One turn moves every row onto another: examples first, then more rows asked
k317: [ -4.4  12.0 -10.5   5.2 -10.6  32.6   6.6  -4.5   0.1 -10.7   0.6  -1.3
  -9.5  -2.1 -19.4 -11.8  -1.6  -8.7   2.8   4.8   7.1  -9.9  -6.3  12.9
  -2.6 -12.1  14.1   2.6 -16.7   6.0  11.5  35.5  15.4]
k35: [  8.8 -11.6  -8.3   5.5   3.7   7.9 -19.9  -1.1 -16.8  -4.1   2.3  -6.8
  -8.5  -4.3   4.5  -9.9  13.3  -4.7 -11.6  10.0  19.0 -12.4   5.1  10.0
 -11.3  24.6  -1.5  -2.4 -23.3  12.0  -1.7   8.0  21.1]
k91: [  9.5  27.2  -9.6   6.9  -4.7   2.1   5.7  -6.7 -11.8 -13.3  -6.8  -3.5
 -21.4  18.6   0.6 -10.6 -12.3   1.0   2.6  11.4  13.8 -18.2   6.7  17.4
  -7.7  -4.7   8.5   4.9 -15.4  -5.3  19.3  12.7  10.3]
k929: [ -7.1  18.3 -14.6   5.7  12.1  10.8  11.2   2.9 -13.2 -20.2 -16.5  -8.3
  -5.2  22.2   2.4  12.1  -6.3   9.3   3.2  21.5  10.0   1.5   5.6  14.4
 -15.2  -1.3  -2.9 -13.4 -28.9  -0.6  21.3   4.1  11.2]
k603: [-22.0   3.4  -7.4  13.6  -2.3   7.3  14.1  -4.2  -8.2 -14.3   4.5  -2.2
 -25.3   1.7   0.5 -10.9  -9.8   0.9 -11.3  18.5   7.8   1.3   5.9   5.3
   4.3   0.3   3.9  -2.6  -8.2  19.6  -6.2  28.6  22.0]
k145: [ -3.6  25.9  -6.9   5.2  -7.8  -2.5 -14.9  -6.6 -15.8  -1.6  18.8 -20.4
  -6.4  -3.9  -7.1  10.0 -13.3 -28.7 -11.9  20.3   8.9  10.3   5.1  13.4
   5.9   2.0  -4.2   0.7 -16.4   6.4  12.0  -3.0   2.1]
k189: [  0.2  22.2  -8.5   8.4   0.5  16.1  10.7  -5.9  -3.0  -6.9   7.1 -12.0
 -30.8  26.6 -13.5   5.7   0.7  -8.5  -0.9  25.4  13.4  -7.3  10.5   8.4
  -8.5  -7.9   6.7   4.9  -7.4  11.1  -7.8   3.1   6.5]
k203: [ -2.1  16.6 -12.7  -3.4 -11.5  16.5 -10.6   3.8 -25.9  -3.4  10.0  -6.5
 -24.6  -8.3  -4.0  -2.0  -0.8 -19.8   5.0  19.2   6.7  -3.0 -13.5  19.3
  -8.2 -18.1 -17.6   8.3 -26.5  13.2  -3.9  -6.6   6.7]
k140: [ 12.2  -5.8   5.4   8.6  -2.2   9.6   7.5  19.4  -5.6 -21.3  16.6   7.6
   5.1  -8.0  -2.9   6.1   6.4 -12.1  -1.9  25.9  -2.8 -17.7   0.5   7.8
   2.1  -1.0   6.1  -4.5 -23.6   0.7  12.4  25.7   0.7]
k116: [  3.9   2.0   2.9   8.0  -4.0  21.9 -17.2  -5.6 -11.0 -14.9  12.0 -20.9
   0.3 -16.5   2.9 -12.3  10.1 -21.2  -2.0   3.7   6.0  -3.8  -0.5  23.1
 -14.7  -2.4  -3.5  -9.3  -9.7   2.4 -10.2  -5.4  13.5]
k348: [-10.0  -6.0  -6.5   1.8  10.6  18.1 -18.1   5.9 -11.3 -30.7  23.1  -8.1
  -0.3 -16.5   9.1  12.4   3.2  -7.9  -5.5  15.5  11.8   3.6   5.2  -1.4
   8.1  -5.2   1.1  10.0  -7.0   0.6  -0.7   8.1  11.4]
k614: [  1.8  13.4   0.1   5.2  -0.5   8.5   2.5 -11.6   5.2   3.6  -6.3 -16.1
   4.4  -6.9   1.3   4.3  16.6 -13.7 -12.0  32.8  25.2   4.0   2.5  11.7
 -18.1   1.6   7.1  -3.7 -30.6 -12.4   2.3  14.8   4.9]
k344: [ -0.6   9.2 -13.2 -18.7  -9.9 -15.6   2.0  -0.3 -14.2  -0.4   1.6  -1.1
   0.4   4.9  -5.7  -4.1   0.1 -13.2  -2.6  19.3  14.3   7.4  26.9   5.3
  -8.2   3.6 -13.4   2.1 -11.7   9.2   6.7   8.3   3.9]
k223: [-10.9 -14.0   0.6   6.9 -14.3  17.9   0.6  -4.5 -13.4  -8.0   0.1 -19.0
   2.7  -4.2   2.5  11.3  -5.5 -10.5  -2.7  26.3  11.9 -11.9 -10.0   4.1
 -12.1  13.5  14.0 -15.4 -31.3   0.7  13.4  14.8  18.1]
k800: [ -4.8  13.1  -7.9 -11.6   4.6  -2.2   8.9   2.8 -16.6 -18.0  15.7   1.0
  14.5 -12.8  -7.6   6.0  -3.4  -9.9   5.0  29.3  19.6  -1.1  14.5   1.6
  -9.5  -8.2  -3.3  -0.7 -29.3 -15.1  -0.2  15.4   6.5]
k201: [ -9.4  18.1   6.2  14.3  13.1   4.4  16.6 -10.5  -8.2 -19.6   2.3  -9.3
 -15.0   8.7   4.8  -2.6  -6.7  -6.6   9.9  26.8  -7.6  -2.3  14.1  26.5
  -3.4   4.9   0.3  -6.0 -20.6  -9.6  20.0  12.5   0.9]
k759: [-10.3  -1.6  -1.2  -1.5 -12.6  11.6  -5.3  -9.4 -19.9  -3.6 -14.9  -2.2
 -20.8 -10.6  -8.0  -8.0   7.1  -6.1 -11.6  14.0  -2.0   8.7  10.7   9.0
  -0.7   0.4 -16.9  12.1 -15.5  11.1  -0.3   9.3 -15.1]
k840: [ -8.5  18.9  -1.7  17.1 -10.9   6.0   9.3 -17.3  -6.4 -23.0  -0.5  -3.9
 -22.7   8.4 -15.1  11.2 -11.6  -0.6   9.4  23.2  10.0  -5.6  23.9   9.8
   1.6  -2.7  -0.8  20.2 -16.5   4.2  15.3  10.5   2.4]
k341: [  3.1   5.0   1.8  15.0   9.0  17.7  17.4   8.4 -16.5 -17.1  14.4   3.3
   0.8  -1.3  -3.0   7.7   4.4  -2.8 -19.6  18.3  20.7 -22.2   5.0   0.5
  -6.2  -8.5   5.7   8.6 -19.3   0.4  -8.6  -5.0  23.9]
k892: [  4.4  11.6 -10.0   0.7 -11.5   9.8 -12.3  -5.6 -17.8 -16.1  -0.1   2.0
 -23.3 -10.8  12.1   2.1 -12.9 -13.0  -3.0  20.9  11.3   0.0 -12.2  18.2
  -7.1 -20.2 -24.5   3.2 -14.4  11.5   5.7  -2.8   7.6]
k7: [ -5.4   8.8 -11.3  10.0  -4.1  24.6  -9.6   0.1 -20.9 -11.8  -4.9  -7.7
  -2.2   0.2   9.2   5.1  -4.6 -13.7  -1.7  13.4  12.6   0.4  11.2  15.7
  -5.2  -0.1 -22.1   3.0 -17.1   9.6  27.4 -28.3  11.9]
k609: [ -3.2  17.0 -19.1  22.6 -15.8  17.1  -0.3  -1.3   0.6 -30.9  -3.6  -2.6
  -4.0   0.7   4.1  -3.1  -1.5   4.0   4.9  21.9   9.8  -9.7   8.1  -7.5
   1.2 -18.4  -6.7   4.1 -23.9  17.0   6.9  22.3  19.0]
k552: [-18.8  -5.9 -13.3  14.4   4.2  23.6   2.2  -3.7 -13.0 -20.0  -5.5 -13.6
 -23.3  -2.1   0.1 -15.5   4.6 -11.1  10.6  32.9   9.2  16.8   4.4  17.1
  -9.2  -2.0  -6.9 -17.1 -18.3   6.2  12.1  17.3   8.0]
k66: [  8.7   4.4  -0.8  13.9  10.2  17.2  12.7   2.8 -20.7 -15.6   8.7   4.4
   1.3  -2.3  -3.2  10.7  -0.8 -14.7 -18.1  13.8  15.0 -31.1   1.3   6.3
  -3.4  -7.2   6.5   7.5 -19.9  -8.9   7.2   4.8  24.7]
k155: [  0.5  17.7  -6.8  11.8   9.9  -0.3   3.2   4.4  -7.9 -10.4  15.6   0.8
   5.3 -11.7 -21.5  27.8  -6.1 -11.8 -19.3  26.8  21.3   7.2  -0.5  13.6
  -2.0   2.1  -4.7  -0.2 -25.3  -2.6   7.3  15.2   4.8]
k663: [-16.5  22.6  -2.1  16.6   3.6  31.8  -1.4   8.8  -2.9 -21.3  -9.5   9.2
 -10.0   8.0   3.7   4.1  -1.8  -4.8 -10.0  25.7   9.6   7.1   0.9  12.5
  -7.4  -2.2 -15.9 -11.2  -8.6  22.4   8.0  17.7   9.4]
k666: [ -9.6   8.8 -20.0  34.0  -9.0  20.7   0.2   6.0 -19.6 -12.3   0.7 -15.0
 -24.3  -0.7 -17.9  -0.8  -1.8 -21.1   3.3  18.7   8.9 -13.3   6.4   5.9
   0.1   1.8  -3.2  -8.0 -27.1   6.0  -0.3  23.8  15.1]
k699: [  1.6  17.1  -1.4   3.7  -2.4 -12.8   0.7 -18.0  -8.2  -0.3  12.7 -21.2
  18.4   0.8  -6.3  -1.1   1.3  -9.2 -14.3  30.7   5.8  -6.9   4.5   6.7
 -12.0  11.3  -2.4  -2.3 -20.2   7.9   5.3  11.9  12.7]
k268: [  0.9 -12.6  -2.2  20.6   1.5  17.5  14.2 -19.8  -2.1 -11.3   7.6 -12.3
   5.1 -12.2  -6.9   2.9  10.7   2.2  -9.1  23.1  13.2 -15.2   8.2   1.2
  -1.2   1.0   7.7  21.5 -22.3  -2.1  14.4   3.2  16.9]
k923: [ -9.7 -15.1 -10.7  21.0   2.5  11.7  16.6  -7.2 -14.3  -5.8   5.0 -23.4
   3.8  -8.8  -5.4   2.3   8.6   0.6 -11.7  19.0  14.1 -14.7   4.6   4.3
  -6.0   5.0   8.9  15.6 -17.1  -8.1  11.9   2.8  19.7]
k968: [ -7.1  16.1 -28.1  11.2   0.4  18.7   4.6  -0.2 -14.7 -14.5  -0.4 -21.3
 -19.2  13.6 -16.9   2.3  -9.1   6.0   7.3  13.7  16.9   0.1   7.8   1.2
  -2.1  -3.1   9.5   5.5 -16.1  -9.0  11.3   5.3  -4.8]
k525: [ -7.8   3.0   7.1  15.6  -7.9  14.8 -17.3  11.3 -18.6 -25.9  20.3  -3.1
   1.0 -26.9 -11.7   4.6   2.8 -13.2   1.0   6.0  17.0  -5.8   4.2  23.4
  -0.3   3.5   3.1  16.4 -16.4  -3.9   8.1   9.8  12.2]
k402: [-10.9  20.5  -1.3   1.4  -0.2  25.8  -2.5   8.0 -30.9 -21.8  -0.6   1.9
  -6.2   7.4 -14.5 -21.5   2.2 -16.1   6.7  17.8  -5.7  -6.7   6.9  14.2
  -5.7  -0.5  -5.1 -14.5 -28.4  12.2  10.4  20.8   7.8]
k184: [ -9.9   8.2 -14.7  -4.5 -14.0  19.3  -7.7  -2.0 -12.7   2.5 -13.9  -4.6
  -3.3  -9.7  -7.0  -6.0   2.7   0.1  -7.5   5.0  -2.0   0.2  -0.7   9.0
  -6.2   0.3 -19.8  17.0  -7.4   8.1   9.8  10.3 -14.8]
k253: [-14.6  16.2 -12.2  14.3  -5.9  19.7  -1.3  -4.5  -2.2 -15.7   7.7  -8.0
  -0.6  -0.3 -12.7  -9.3   1.7  -1.4  12.7  25.3  -4.4   4.0  -5.8  23.7
  -4.3  -1.6 -13.7   6.0 -19.3  28.3  30.2  18.9  14.2]
k360: [ 11.3  14.9 -15.9  -5.9  -2.5   9.1  -5.8   3.3   3.2  12.6  -4.4   3.4
  -9.1  -2.6 -14.7   9.0   5.8 -17.8 -10.4  13.6  23.7  12.6  12.2  16.2
  -4.9   6.6  -6.5   2.4 -22.7   3.4  15.0  10.6  -6.4]
k448: [ -8.3  -5.2   8.8   7.8 -17.4  19.2   2.1  -7.7   0.1 -11.5  10.1 -10.1
   7.5  -4.9   1.0  11.2  -0.7   3.4  -2.2  31.3  11.3  -7.7  -6.5   1.2
  -8.0  12.4  10.3  -3.8 -37.5  20.4   7.5   6.8  16.7]
k34: [ -1.3  -8.8 -12.4  -6.9  -2.0   8.1 -13.0   8.4 -20.3 -21.4  -2.8   1.7
  10.0 -13.8 -16.2   9.5  12.0   0.7  -3.3  -5.4   6.0   5.2  10.7  16.8
  -6.5  -4.6 -11.9   8.6 -24.7  12.4  11.5   8.0  16.0]
k940: [ -1.1  -2.7   4.5  -2.5   6.4  18.1   6.3   0.6 -13.7  -6.7  -1.2   6.7
 -14.0  -2.5   1.0  -8.3   5.4 -17.0 -11.3   8.7   4.0   9.1  16.1  27.6
  -0.4  -1.7 -10.3   6.1   0.3   6.0  23.4 -12.0   0.8]
k131: [ -6.5  23.1  -5.0  13.2   7.5  19.9  16.5   2.2   2.5 -19.2   8.1 -20.7
  -0.9  15.8 -15.8   3.1   3.9   5.6   5.2  22.6  -0.4   8.8   0.1  22.1
 -12.3  -9.4   6.2  -5.9 -10.7   3.1  11.1   0.3  -3.5]
k741: [ -2.3  27.5  -3.7  -5.2 -17.3   9.9  -8.9  -4.2  -2.3 -10.5   6.4 -10.7
  -1.5 -12.0   9.8  -2.6  -4.6 -19.1   5.6  22.1  26.0  14.1  12.9   9.8
  -5.6 -13.6   0.1   0.3 -21.3  -9.3   6.7  -5.1  -1.3]
k553: [  1.8  -5.7  -0.3  -3.5 -10.1  17.6 -16.3  -0.8  -0.7  -7.9  -4.9  -4.5
   5.9   0.8   0.4  11.1  24.3 -11.3  -6.1  14.5  17.3 -13.7   6.0  11.3
 -20.0   2.5  -1.8  14.3 -12.8  18.4   3.7  14.2  27.4]
k24: [ -3.5   5.8  -3.9   5.3  -4.9  28.5  -7.4  -2.2 -24.1 -10.8  -0.2  -9.1
  -9.9   0.7  -1.7   1.4   8.2 -21.8   3.5  18.1  10.1   3.9  16.4  14.8
  -3.5  -3.6 -14.5   4.5 -28.4  12.1  18.7 -30.7   9.3]
k149: [ -9.9 -13.0 -11.0   0.0  11.4  20.6  -8.2   4.5  -8.3  -8.2   2.5   8.1
  -7.8 -19.6  -2.7  15.1   5.0  -9.7   2.3   6.0  12.7   2.0  18.6  13.1
  -5.9  14.4 -23.4   5.9 -19.6   7.1  -4.7   8.4  11.5]
k829: [ -7.8  13.2   5.5   7.9   1.7  10.1 -20.0  -2.4  -4.1 -11.5   6.0 -13.8
  -2.4 -11.4  25.0   4.6  14.1 -13.5 -11.4   9.2  -2.3   0.0  -2.4  23.1
   0.3  -3.1  -6.5  11.1 -18.1  12.2   2.4   1.4  23.6]
k679: [ -1.0  18.5   1.7   9.9   5.9  20.1  15.4 -10.9  -8.6 -15.3   3.5  -2.7
  -9.6  18.0 -25.0  11.6  -3.6  -7.0  13.7  27.2   2.6  -8.3  16.9  19.3
 -16.9   7.6  -8.1  -8.0 -31.6  11.7   8.6   1.3   6.5]
k757: [ -5.8   5.4  -4.9  -9.5   6.8  22.0   7.0   9.5 -14.3   0.3   7.0   0.9
  -4.9   1.9  -1.4 -13.0   9.8  -9.8  -4.7   4.4   1.4   6.3  10.8  24.0
  -2.4  -2.0  -8.2  12.6  -2.8   9.3  21.2 -15.6   0.9]
k172: [ -3.3  -5.5  -0.8  15.5  -2.5   6.2  13.5  32.7  -4.8 -16.1  17.2   0.3
   1.6  -5.1   2.5  10.4   6.7  -3.4  -7.4  28.6   7.0  -8.6  -1.7   6.8
  -3.9   2.8   2.5  -7.7 -12.8   3.8  -0.5  17.7   2.3]

k759 turns into k140
k609 turns into k552
k360 turns into k155
Now find these:
k757 turns into k341
k525 turns into k829
k679 turns into k840

